One turn sends every row of this set to another row. A few are shown first. Where does it send the rows asked after them?
j_685: [-0.41  0.27 -5.52 -3.16  0.84  0.11 -1.86  2.06 -1.09 -3.67  3.72  0.16
  1.72  0.31 -1.35  1.28 -2.71 -2.43  0.01  0.13  0.54 -1.39 -1.71  1.25
  1.52 -1.01]
j_569: [-5.24  0.74  0.18 -1.73  1.51  2.29  0.12 -0.25 -2.43 -0.64  0.25  1.07
  2.12  0.19 -2.76 -1.67  2.00  3.31  1.74 -2.10  1.80  1.52 -2.17  2.36
  0.02  0.31]
j_693: [-0.12 -0.66 -6.14 -3.43  0.28  0.07 -2.47  2.32 -1.58 -2.64  3.08 -0.01
  2.42  0.44 -1.17  1.34 -2.57 -2.34 -0.79 -0.92 -0.13 -0.99 -1.57  2.14
  1.30 -0.14]
j_620: [-2.73  1.55 -0.31 -3.55 -2.20  0.51  1.89  0.59  0.52 -0.36 -0.06  0.94
  2.70  3.13 -5.15 -1.75 -4.88 -1.20 -1.10 -0.59 -0.08  0.49  0.13  2.84
  2.98  1.88]
j_552: [-4.33  0.91  1.69 -0.19  1.37  1.05  0.30 -1.27 -1.67 -0.57  1.27  2.11
  2.61  0.69 -2.40 -2.29  1.23  3.21  0.71 -1.77  1.35  0.86 -2.26  1.84
  0.82  0.65]
j_184: [-4.82  0.51  0.39 -0.59 -0.18  2.97 -0.10  0.70 -2.15 -1.72 -0.27  0.17
  3.01 -0.76 -3.01 -1.60  0.47  3.75  1.40 -1.15  1.59  1.86 -2.63  2.51
  0.99  1.48]
j_284: [ 0.36  2.96 -0.35 -3.41  0.92  1.62 -4.64 -0.74 -1.63  0.02 -2.02 -1.91
  0.60  0.85 -4.03 -1.68  1.48  0.27 -2.05  1.03 -1.29 -4.66 -0.17 -0.04
 -2.08  2.50]
j_918: [-0.98 -0.65 -1.93 -5.01  1.40  2.16 -0.77  2.65 -1.58 -0.67  2.88 -2.84
 -0.04  2.34 -2.18  2.08  2.73  1.58  2.49  1.73 -3.24  0.09  1.44  4.20
  1.13  1.25]
j_692: [-3.48  2.19 -0.48 -4.68 -1.81  0.42  2.05  0.95  0.52 -0.23 -0.47  0.65
  1.58  2.12 -4.02 -1.51 -4.55 -1.96 -0.28 -1.00  0.09  0.68 -1.53  3.12
  3.37  1.55]
j_378: [-5.57  0.83  0.90  0.05  0.55  2.61 -0.18 -0.20 -1.43 -0.43 -1.18  1.78
  2.19 -0.28 -2.66 -1.54  0.26  3.26  1.24 -1.11  1.16  1.02 -1.69  2.56
  0.41  1.06]
j_828: [-0.71 -0.58 -1.29 -5.71  0.38  3.80 -1.00  1.66 -2.12 -0.58  1.53 -2.94
 -0.41  2.50 -1.95  2.75  3.51  0.37  1.80  0.75 -3.05  0.23  1.39  3.26
  1.56  0.78]
j_307: [-1.04 -0.03 -5.76 -3.12  0.15 -0.80 -2.64  2.93 -1.30 -3.19  3.44 -1.40
  0.49  0.88 -1.17  1.20 -2.63 -2.74 -0.65 -1.03 -0.44 -1.10 -0.67  1.76
  1.98 -0.16]
j_203: [-0.83 -1.04 -1.42 -5.74  0.13  3.05 -2.33  1.77 -2.03  0.23  2.86 -2.55
  1.27  2.25 -2.56  1.51  1.88  0.34  3.35  2.01 -2.45  1.02  1.19  2.76
  3.39  2.20]
j_866: [-5.26  2.19 -0.74 -1.28 -0.09  3.68  0.36  0.01 -2.82  0.09  0.75  0.43
  1.68  0.03 -2.20 -2.99  0.82  3.24  1.64 -1.28  2.00  0.93 -2.51  2.14
  0.05  0.66]
j_586: [ 0.50 -0.25 -2.38 -5.10  1.07  4.17 -2.02  1.90 -0.89 -1.61  1.96 -2.92
  0.08  0.53 -2.57  2.12  2.91  0.77  1.35  1.87 -3.61  0.53  0.24  3.54
  2.34  1.50]
j_809: [ 1.47  3.08 -0.03 -2.37 -2.29 -2.93 -1.57  1.91 -1.31 -0.29  1.47  1.72
 -2.25  0.74 -2.06 -2.63 -0.05 -1.01 -3.57 -0.45 -1.23 -1.53 -0.50  2.51
  1.87  0.20]
j_20: [ 1.70  2.27  1.13 -2.28 -1.50 -3.04 -1.11  1.88 -1.60 -0.81  1.51  0.98
 -1.34  1.23 -2.41 -2.78  0.48 -1.41 -4.03 -1.25 -1.32 -2.15 -2.18  2.24
  1.60  0.85]
j_24: [-0.14  1.47  0.18 -2.93  1.12  0.10 -5.07  0.29 -2.63 -0.60 -1.55 -2.92
  3.11  1.66 -4.80 -1.78  1.59 -0.52 -0.53  0.97 -1.50 -4.46 -0.38 -1.32
 -0.63  0.08]
j_509: [ 2.14  2.86  1.17 -1.93 -1.40 -1.82 -2.58  2.41 -1.98  0.49  1.56  1.63
 -1.23  1.10 -2.07 -2.26  0.21 -1.51 -3.60 -1.11 -1.47 -1.91 -0.91  3.23
  1.82  0.16]
j_47: [-2.64  2.42 -0.75 -3.28 -2.65 -0.35  2.71  1.15  0.41  0.17 -1.04  0.44
  2.42  2.73 -4.98 -1.12 -4.12 -1.02 -0.12 -0.20 -0.36 -0.38 -0.18  2.16
  3.60  1.94]
j_864: [ 1.71  3.22  1.33 -2.56 -1.66 -2.34 -2.36  2.22 -1.02  0.61  2.37  1.14
 -0.97  1.08 -0.48 -2.37  0.82 -0.92 -3.43 -0.93 -1.11 -1.52 -0.87  2.23
  1.96  0.83]
j_404: [-0.01  0.11 -5.80 -3.85 -0.71 -0.77 -2.26  2.50 -0.81 -2.97  2.47 -0.33
  0.92 -0.02 -0.54  1.17 -3.23 -1.95 -0.76 -0.85 -0.34 -0.58 -1.18  1.39
  1.30 -1.21]
j_339: [-0.33  3.25 -0.90 -2.47  0.72  1.05 -4.85 -0.69 -2.91 -0.24 -0.58 -2.49
  0.70  1.56 -4.75 -0.86  0.38 -0.77 -0.46  0.68 -0.72 -5.94  0.03 -0.55
 -1.12  1.30]
j_748: [-1.71  2.72  0.08 -3.82  0.34  1.45 -3.98 -0.79 -2.61 -0.53 -1.61 -2.66
  0.86  2.12 -5.35 -1.77  1.42  0.41 -0.90  0.45 -0.40 -4.97 -0.24 -0.17
 -2.39  1.45]
j_511: [-0.29 -0.88 -2.04 -4.50  0.19  4.24 -0.98  1.39 -1.55 -1.85  2.47 -2.36
  0.38  0.99 -2.06  3.99  2.03  0.97  1.08  1.49 -2.96  1.01  1.18  3.17
  1.39  1.59]
j_365: [-0.55 -0.26 -1.54 -5.73 -0.43  3.70  0.05  0.96 -1.79  0.12  1.73 -2.31
  1.54  1.95 -1.12  3.84  1.97 -0.32  2.06  0.69 -3.24  0.60  0.80  3.34
  2.73  1.64]
j_530: [-1.34  2.81  0.83 -2.87  0.51  1.39 -4.90 -0.19 -1.61 -1.12 -2.48 -2.36
  1.59  1.00 -3.91 -2.98  1.46 -0.02 -1.88  1.71 -1.26 -4.67 -0.07  0.82
 -1.36  2.31]
j_159: [-4.21  1.31  1.48 -1.01 -0.35  2.86 -0.38 -0.65 -3.40 -0.27  0.87  1.57
  3.03 -0.04 -2.91 -3.11  1.76  1.84  1.27 -0.32  1.43  1.59 -2.93  1.25
  1.96 -0.32]
j_327: [-2.23  1.67 -0.83 -4.50 -2.13 -0.78  2.21  0.79  0.78 -1.03 -0.72  1.19
  1.43  2.36 -3.95 -1.48 -5.00 -1.01 -0.48 -0.17  0.42  0.69 -0.19  2.68
  2.66  1.69]
j_409: [-0.31  3.10  0.84 -3.99  0.88  1.38 -2.56  0.07 -2.67 -1.21 -2.12 -3.52
  1.99  1.83 -3.94 -1.76  1.32 -0.30 -1.80  1.03 -1.16 -4.52 -0.12 -0.11
 -2.83  0.36]

j_378 turns into j_511
j_24 turns into j_159
j_509 turns into j_620
Now these:
j_748 turns into j_569
j_864 turns into j_47
j_692 turns into j_307
j_327 turns into j_404
j_866 turns into j_918
j_365 turns into j_339
j_586 turns into j_530

One turn sends every row of this set to another row. A few are shown first. Where does it send the rows asked after them?
j_480: [ 0.99  0.18  3.69  2.64 -2.70  1.88  3.96  2.20 -2.13  3.55 -2.55  3.66
  4.04  4.58  2.01  1.75  0.31  1.41]
j_839: [ 0.28  0.61 -0.41  1.53 -2.01 -1.32 -0.80  3.21 -2.42  5.50  0.62  0.26
  1.14 -1.42  3.66 -2.63 -1.60  0.30]
j_305: [ 0.59 -1.25  3.41  3.25 -4.18 -1.86  0.70  3.35 -2.12  5.68 -1.11  1.10
  3.04  0.55  1.75 -3.34 -0.16  0.21]
j_572: [ 3.48  2.62 -0.52  0.41 -0.99 -0.71  2.46  3.53 -3.21  2.24 -0.59  2.97
  3.98  0.41  3.53 -1.37  2.05  2.04]
j_933: [ 0.86 -0.89  0.71  4.17 -1.78 -1.26  4.64 -0.21 -4.36  2.25  0.15  1.87
  4.06  0.90 -2.81 -0.18 -3.79  0.11]
j_495: [ 1.60 -0.06 -1.05  3.00 -0.53 -1.30  7.67  2.34 -3.69  3.37 -0.73  3.85
  3.16  4.68 -1.59 -0.03 -1.77 -1.41]
j_107: [ 0.18 -1.32  1.94  3.68 -3.57 -0.20  0.31  3.70 -1.04  7.25 -1.75  0.84
  0.91  1.30  1.91 -2.44 -0.87 -0.98]
j_21: [ 2.11  0.56 -1.29  2.71 -1.29 -0.95  7.64  2.26 -3.07  3.56 -1.60  4.25
  2.34  5.15 -0.44  1.83 -2.00 -0.74]
j_350: [ 1.04  0.25  3.75  1.26 -3.76 -1.52  0.83  2.35 -4.29  3.58 -0.65  2.50
  5.52  0.37  2.15 -1.18 -0.72  2.02]
j_617: [-1.23  0.38  0.55  2.39 -2.58 -1.63  0.66  2.27 -1.71  6.01 -0.25  1.26
 -1.11  0.20  3.91  0.42 -4.70  0.89]
j_916: [ 0.54  0.57 -1.74  3.55  1.97 -0.93  4.84  0.49 -3.05  0.91  1.58  1.06
  2.68  0.29 -1.26 -1.64 -0.77  0.58]
j_33: [ 0.02 -1.24  1.03  4.08 -1.93 -2.32  5.63 -0.04 -2.65  1.59  0.30  1.56
  4.08  1.92 -2.05  0.30 -3.37  1.58]
j_42: [ 3.64  2.91 -0.50  0.48 -0.53  0.45  3.86  3.13 -2.36  1.87 -1.10  3.89
  3.31  2.80  3.41  1.71  0.44  2.56]
j_84: [-0.92  1.67 -2.19  0.93  0.36 -0.39  6.24 -0.17 -4.98  1.24  1.48  2.69
  3.22  1.43  2.16  1.10 -1.86  0.45]
j_400: [-0.09  1.86 -2.29  2.28 -0.35 -0.07  2.45  3.08 -0.73  5.11 -0.72  1.50
 -2.35  0.68  5.08  0.22 -1.56  0.29]
j_262: [ 2.86  0.52  0.01  2.72 -2.00 -0.66  2.79  5.19 -1.47  5.68 -1.92  2.40
  1.65  2.11  2.59 -3.66  2.56 -1.08]
j_992: [-0.26  1.62  0.17  2.75 -3.44 -1.27  3.85  2.21 -1.69  4.46 -1.35  3.92
 -0.98  2.30  2.26  3.53 -4.97  1.28]
j_661: [ 1.38  1.53 -2.32  2.12 -0.35 -0.35  2.40  3.90 -0.78  5.91 -1.16  1.68
 -1.41  0.18  4.57 -2.14 -0.01 -0.43]
j_286: [ 2.24  0.98 -1.86  2.38 -1.19  0.17  1.45  4.78 -0.77  6.16 -1.32  1.33
 -0.14  1.04  3.33 -2.72  1.05 -1.19]
j_702: [-1.94  2.15 -0.41  1.95 -1.95  0.95  4.98  2.20 -3.17  4.84 -1.03  4.36
 -0.92  2.98  3.73  2.77 -3.07 -0.71]
j_370: [ 0.59  1.28  2.83 -0.03 -2.33 -0.49  1.82  1.54 -4.66  2.58  0.20  3.37
  5.12  1.63  3.21  1.59 -2.61  2.58]
j_814: [-0.59  0.96 -2.11  1.98  1.03 -0.68  6.59  0.13 -4.43  0.88  1.68  2.08
  3.72  1.26  0.56 -0.51 -1.22  0.18]
j_851: [-0.63  0.13  0.60  2.07 -2.26 -2.07  0.02  2.24 -2.01  5.93  0.04  0.78
  0.04 -1.48  3.99 -1.94 -3.17  0.84]
j_865: [-2.02  2.03 -0.51  2.94 -2.02  0.59  4.34  0.82 -1.22  2.74 -0.66  2.66
 -1.09  1.01  3.79  3.11 -2.66  1.89]
j_58: [ 0.57 -0.26 -0.47  3.82  1.31 -0.02  6.07  2.19 -4.19  3.74 -0.10  2.95
  2.73  3.60 -2.18 -1.81 -0.80 -2.54]
j_582: [ 1.37  1.26 -0.38  1.00 -1.65 -1.97  0.76  3.49 -3.03  3.91  0.79  1.02
  2.62 -1.42  3.93 -3.76  0.79  0.78]
j_23: [-1.03 -0.05  0.72  3.60 -2.24  0.37  2.70  3.45 -0.93  7.30 -2.26  2.24
 -1.85  3.00  3.53  0.33 -2.28 -1.30]
j_439: [-0.11 -1.02  1.75  4.02 -2.89 -0.32  1.97  3.61 -0.72  7.83 -2.53  1.75
 -0.63  1.95  2.72 -1.91 -1.31 -1.21]
j_156: [ 1.95 -0.22 -0.93  4.16 -0.44  0.51  6.82  1.31 -4.20  3.12 -1.18  3.27
  3.09  3.24 -2.37 -0.47 -1.28 -2.13]
j_551: [ 1.40  1.07 -2.61  2.86  0.78 -0.08  5.65 -0.01 -4.57  0.88  0.95  1.93
  3.31  0.07 -0.84 -0.66 -1.53 -0.11]
j_559: [-0.79 -1.05  1.64  3.92 -2.92 -1.45  5.41 -0.75 -2.47  1.93 -0.28  1.73
  3.47  2.24 -0.51  2.10 -3.52  2.06]
j_48: [ 2.33  0.21  2.71  2.76 -2.95  0.83  3.49  3.79 -2.38  4.53 -3.01  3.52
  4.11  3.46  1.79 -1.27  2.64  0.24]
j_112: [ 1.16 -0.94  0.92  4.04 -0.65 -2.81  3.84  1.29 -3.55  3.02  0.68  1.82
  3.40  1.63 -3.42 -1.12 -3.85  0.15]

j_851 turns into j_661
j_33 turns into j_814
j_916 turns into j_58
Now these:
j_23 turns into j_617
j_350 turns into j_572
j_933 turns into j_551
j_839 turns into j_286
j_305 turns into j_582
j_480 turns into j_370
j_992 turns into j_865
j_84 turns into j_21

